(in the rows, 128 means zero)
D: 3 groups of rows, each row roughly a mix of its group's hidden directions
D (78 x 10)
[[151 142 147 117 182 112 125 119 151 117]
 [136 123 151 122 156 156 105  91 132  97]
 [130 141 128 151  93 110 123 109 170 103]
 [148 132 144 131 181 112 114 127 161 121]
 [139  90 108 129 178 120 118 135 111 136]
 [138 115 136 126 192 125 112 139 144 134]
 [116 133 147 143 118  86 120 155  91 143]
 [154 139 133 120 101 104 164 144 162 142]
 [133 170 138  84 139 118 106 136 144 142]
 [ 96 102 116 114 138 152 119 143  85 141]
 [138 161 163 118 143 147 138 143 166 142]
 [110 156 109 132 105 160 133  88 122 148]
 [154 119 138 142 180 114 112 147 139 146]
 [121 155 127 130 113 116 122 176 117 166]
 [142 124 109 181 115 127 119 153 110 150]
 [109 135 140  90 148 172 147 141 129 141]
 [120 166 123 112 117 108  99 170 139 123]
 [124  89 100 146 112 153 135 152 131 158]
 [132  99 103 159  97 120 122 142  98 150]
 [151 158 166 132 162 117 117 144 145 141]
 [116 134 162 157 132 120 103 172 115 123]
 [130 126  99 119  98 138 156  80 129 136]
 [172 117 127 153 139  95 119 158 138 117]
 [156 113 106 159 161 133  98 121 109 115]
 [138 114  79 160 102 121 143 140 143 121]
 [ 93 138 135 125 107 139 140 180 120 141]
 [136 119 138 143  93 142 181 120 125 145]
 [124 125 139 100 168 159 138 151 112 154]
 [105 154 154 119  90 103 130 153 146 135]
 [136  89 123 153 133 127 137  88 123  94]
 [153 158 144 154 103  90 121 116 141 117]
 [120 116 110 160  70 130 127 133 135 135]
 [123 140 143 126 134 152 134 135 191 128]
 [135 100 130 178 134 160 121 115 111 115]
 [141 107 105 181 120 122 114 125 121 101]
 [121  89 132 125 132 135 160  87 129 102]
 [119 129  92 127 103 109 128 147 155  88]
 [154 118 106 168 135 151 104 111 138 104]
 [132  92 121 155 140 154 133 106  89 119]
 [ 93 122 122  85 140 155 136  98 121 127]
 [127 132 132  86 139 109 123  98 150  91]
 [146 160  98 142 117 126 100 162 145 142]
 [122 126 118  99 119  74 135 116 139  99]
 [113 169 150 134 106 150 147 141 141 159]
 [124 158 144 126 104 149 166 133 146 160]
 [108 101  98  95 127 157 153 117 110 123]
 [110 111 169 112 140 101 132 104 101 109]
 [133 102 128 139 130  86  95 144 117  96]
 [117 131 113 105 109 141 154  97 161  97]
 [119 148 136  68 135 127 138 120 154 130]
 [127  97 106 158 109 118 112 144  91 148]
 [130 131 102 152 125 165 129  86 104 137]
 [110 132 113 130  76 120 133 100 126  97]
 [109  94 140  83 142 106 131 137 131 104]
 [132 157 136  98 141 105 116 159 166 134]
 [ 97 111 100 118  85 147 141 113 119 112]
 [141  93 106 171 122 123 133 106 123 101]
 [125 104  99 152 102  98 112 111 103 111]
 [123 138 155  97 151 149 158 153 149 146]
 [106 120 108  79 135 109 108 105 135 109]
 [119 100 135 111 138 144 149  89 141  90]
 [132 124 166 108 160 155 126  92 119 135]
 [117 149 114 117 124 171 151  93 129 152]
 [108 146 161 118 118 101 115 171 144 126]
 [107 167 109 127 104 113  87 112 134 128]
 [114 121 118 139  94  88  96 120 116 104]
 [103 148 139 118  90 163 143 131 158 127]
 [107 133 135  92 137 174 150 142 121 144]
 [135  91 122  99 116  86 142 126 138 104]
 [110 144 130 106 111  74 132 155 121 132]
 [114 108  94 122  83 137 148 111 109 118]
 [123 144 115 144 106  95 123 173 115 151]
 [125 123 117 166 106 101 130 162 102 147]
 [139 162 138 160 148 164 121 144 126 154]
 [131 103 113 153 117 155 148  91  97 129]
 [146 138 132 154  95 134 141 139 176 144]
 [129 131 111 118 109  69 146 140 122 148]
 [125 129 169 143 149 128 123 180 127 129]]
one row of each group, then the others: which group is each in?
[119 109  96 142  90 117 131 102 145 100] => (119)
[123 131 158 155 141 140  86 134 105 101] => (102)
[ 82 158 126  98 110 140 119 106 132 137] => (99)

[115 168 134 109 122 130 103 174 136 137] => (102)
[115 139 143  70 139 131 139 110 150 117] => (102)
[128 135 174 110 159 133 102 103 112 119] => (102)
[120 107 116  92 177 140 136 119 108 120] => (119)
[139  92 126 164 137 157 137  95 120 113] => (102)
[150 119 106 155 100  87 124 106 120 112] => (119)
[143 139 141 166 105  98 104 144 103 144] => (119)
[151 119 147 182 131 139 134 153 109 133] => (99)
[143 137 116 168 100 153 151 104 115 147] => (99)
